Read these off the matrix that follows. Counting starts at 1.
1) What is the entry in row 1 and column 3?
2) What is the top-right entry?
3) What is the entry at row 3, column 1?
4) What is the entry directly below the largest entry?
5) What is the top entry of the column that holds the largest entry?
6) What is the entry in the bottom-right corner?
7) What is the entry just right of the largest entry?
8) What is the bottom entry of the column that holds the largest entry?
[[108 131 131 130 146 136 128]
 [129 115 133 138 141 131 112]
 [127 129 129 133 129 131 134]
 [127 129 133 142 131 132 141]
 [111 133 128 139 140 120 139]
 [128 130 128 126 131 129 131]
 [127 126 124 118 130 120 123]
 [103 134 131 117 147 130 117]
 [127 129 127 128 130 128 133]
 [124 133 127 124 132 132 141]
 [128 131 128 133 131 123 136]
 [126 121 105 131 139 138 134]]
1) 131
2) 128
3) 127
4) 130
5) 146
6) 134
7) 130
8) 139

[[120 140 126 116 134 131]
 [145 146 144 125 140 146]
 [125 111 107 128 130 142]
 [126 139 129 130 119 157]
 [127 136 139 115 131 146]]
Which number is the entry directly below the largest entry? 146
The entry in the bottom-left corner: 127
Which number is the entry directly above the smallest entry? 144
The entry just left of the largest entry: 119
Which number is the largest entry in the first row? 140
The entry just left of 111 is 125
Which number is the entry directly below the smallest entry? 129
The first entry on the main diagonal -> 120
The top entry of the column that holds the smallest entry is 126
The entry just left of the smallest entry: 111
Which number is the third smallest entry? 115

m = [139 113 115 117 126 130 157 120 132 139 147 149 142 117 118 116]
Give the entry just left of 142.
Answer: 149
The entry just left of the smallest entry -> 139
Give the entry just left of 157.
Answer: 130
Give the entry just left of 130.
Answer: 126
Give the entry just right of the largest entry.
Answer: 120

M =
[[124 132 134 136 122 125 124 122 127 139 123]
 [130 130 133 128 134 128 128 124 130 117 127]
 [125 130 136 123 128 123 129 144 138 122 128]
 [124 132 127 126 126 120 121 123 131 112 122]
 [134 133 118 123 124 139 135 121 118 141 130]
 [124 142 132 122 126 126 126 131 126 133 124]
 [131 138 115 128 140 133 132 122 126 122 130]
 [129 113 128 119 125 128 125 120 115 122 130]
 [130 135 122 115 130 134 130 122 113 131 129]
 [131 118 134 129 119 133 129 122 122 140 129]
 [133 126 121 137 128 133 131 122 133 129 129]
 [130 129 115 128 134 129 126 111 116 117 128]
 [135 122 120 129 136 136 134 119 120 128 134]
 [129 118 115 133 122 131 130 121 122 140 132]
 [137 113 112 107 121 137 129 113 113 106 129]]
Rows and columns are numbered from 1.
The entry in row 1 and column 2 -> 132
The entry in the top-right corner: 123
Give the top entry of the column that holds the largest entry.
A: 122
Give the top-left entry.
A: 124
The entry in row 3 and column 1: 125
The entry at row 3, column 2: 130
Give the entry directly below the centre entry.
A: 134
Give the bottom-right entry.
A: 129
Give the entry in row 2 and column 1.
A: 130
The entry at row 1, column 3: 134
The entry in the bottom-left corner is 137
Give the entry in row 2 and column 3.
A: 133
Give the bottom entry of the column that holds the largest entry.
A: 113
The entry directly below the largest entry: 123
The entry just left of the smallest entry: 113
Give the entry directly above the smallest entry.
A: 140
The bottom entry of the column that holds the smallest entry is 106
The top entry of the column that holds the smallest entry is 139
The entry just right of the largest entry: 138
Give the entry in row 2 and column 2.
A: 130
Give the entry directly above the largest entry.
A: 124

data =
[[123 130 131 136 128 145 123 114 127 134 114 126 122 116 123 126]
 [124 120 135 138 134 129 126 129 127 126 122 132 119 131 121 129]
 [133 128 116 122 127 113 137 129 130 118 125 124 127 129 123 124]
 [124 123 122 139 126 126 125 125 131 121 120 131 119 136 123 135]
 [119 125 119 109 124 112 119 134 113 126 134 118 116 123 127 129]
 [127 126 123 122 122 119 127 128 122 136 139 128 125 130 136 142]
 [114 122 151 146 136 145 112 125 119 144 121 134 113 118 121 134]
 [132 124 128 121 137 132 134 151 125 119 120 124 124 140 125 133]]
The entry in the top-left corner -> 123
The bottom-right entry: 133
The fourth-last entry, reading row by row: 124
Report the 3rd entry on the diagonal from the top-right corner.
A: 129
Report the bottom-left entry.
A: 132
Report the smallest entry in the first column.
A: 114
The entry directly below the smallest entry -> 122
Report the 2nd entry in reading order.
A: 130
Report the entry directly above the smallest entry.
A: 139
The bottom entry of the column that holds the smallest entry -> 121
Report the largest entry in the last row.
A: 151
Report the entry just left of the smallest entry.
A: 119
The entry in the top-right corner: 126
Report the 4th entry in reading order.
A: 136
The first entry in the row that holds the smallest entry is 119
Report the 5th entry from the end, reading row by row.
A: 124
Report the 2nd entry on the main diagonal.
A: 120
Report the fifth entry in reading order.
A: 128
The 3rd entry from the end, reading row by row: 140
Report the 2nd entry on the diagonal from the top-right corner.
A: 121
The 3rd entry on the main diagonal -> 116
The largest entry in the first column: 133
Report the entry just right of the smallest entry.
A: 124

((133, 140, 128, 125, 105, 127, 132, 133, 129, 124, 131, 105, 110, 119, 113, 124), (144, 136, 134, 124, 137, 136, 125, 115, 109, 110, 120, 120, 126, 131, 123, 127), (144, 135, 128, 126, 135, 129, 111, 105, 119, 137, 133, 135, 118, 132, 140, 134), (144, 136, 126, 128, 144, 123, 108, 113, 131, 141, 129, 130, 124, 139, 134, 121), (132, 140, 129, 125, 105, 123, 131, 136, 131, 127, 133, 110, 112, 118, 108, 117), (143, 136, 134, 124, 137, 136, 125, 115, 109, 110, 120, 119, 126, 131, 123, 127), (133, 140, 128, 125, 105, 125, 132, 134, 130, 125, 132, 107, 111, 119, 111, 122), (143, 135, 133, 125, 132, 131, 117, 105, 108, 123, 127, 137, 122, 123, 128, 136), (143, 136, 134, 124, 137, 135, 125, 114, 108, 110, 120, 121, 126, 131, 123, 127), (145, 136, 126, 127, 139, 127, 109, 108, 124, 139, 132, 132, 120, 137, 139, 128), (144, 132, 123, 129, 117, 108, 134, 137, 129, 141, 134, 119, 133, 135, 125, 128), (132, 141, 130, 125, 107, 121, 131, 137, 132, 129, 133, 114, 113, 118, 106, 112), (143, 137, 131, 123, 131, 139, 129, 120, 114, 108, 121, 107, 121, 134, 127, 131))
Which number is the entry just right of the largest entry? 136
The 1st entry in reading order is 133
The second entry in reading order is 140
The largest entry is 145

Read these off the grid that follows.
1) Give the bottom-right entry.
2) Give the entry in the top-right corner.
3) Give the smallest entry in the first column.
4) Give the first entry of the smallest entry's row.
5) Give the smallest entry in the last row.
6) Give the smallest entry in the last column.
7) Give the fifth entry, reading row by row.
[[144 132 111 118 124 149 124]
 [119 147 117 144 149 130 137]
 [133 130 147 125 131 128 130]
 [150 112 153 131 148 126 146]
 [113 112 123 110 125 140 118]
 [128 116 144 119 110 109 130]]
1) 130
2) 124
3) 113
4) 128
5) 109
6) 118
7) 124
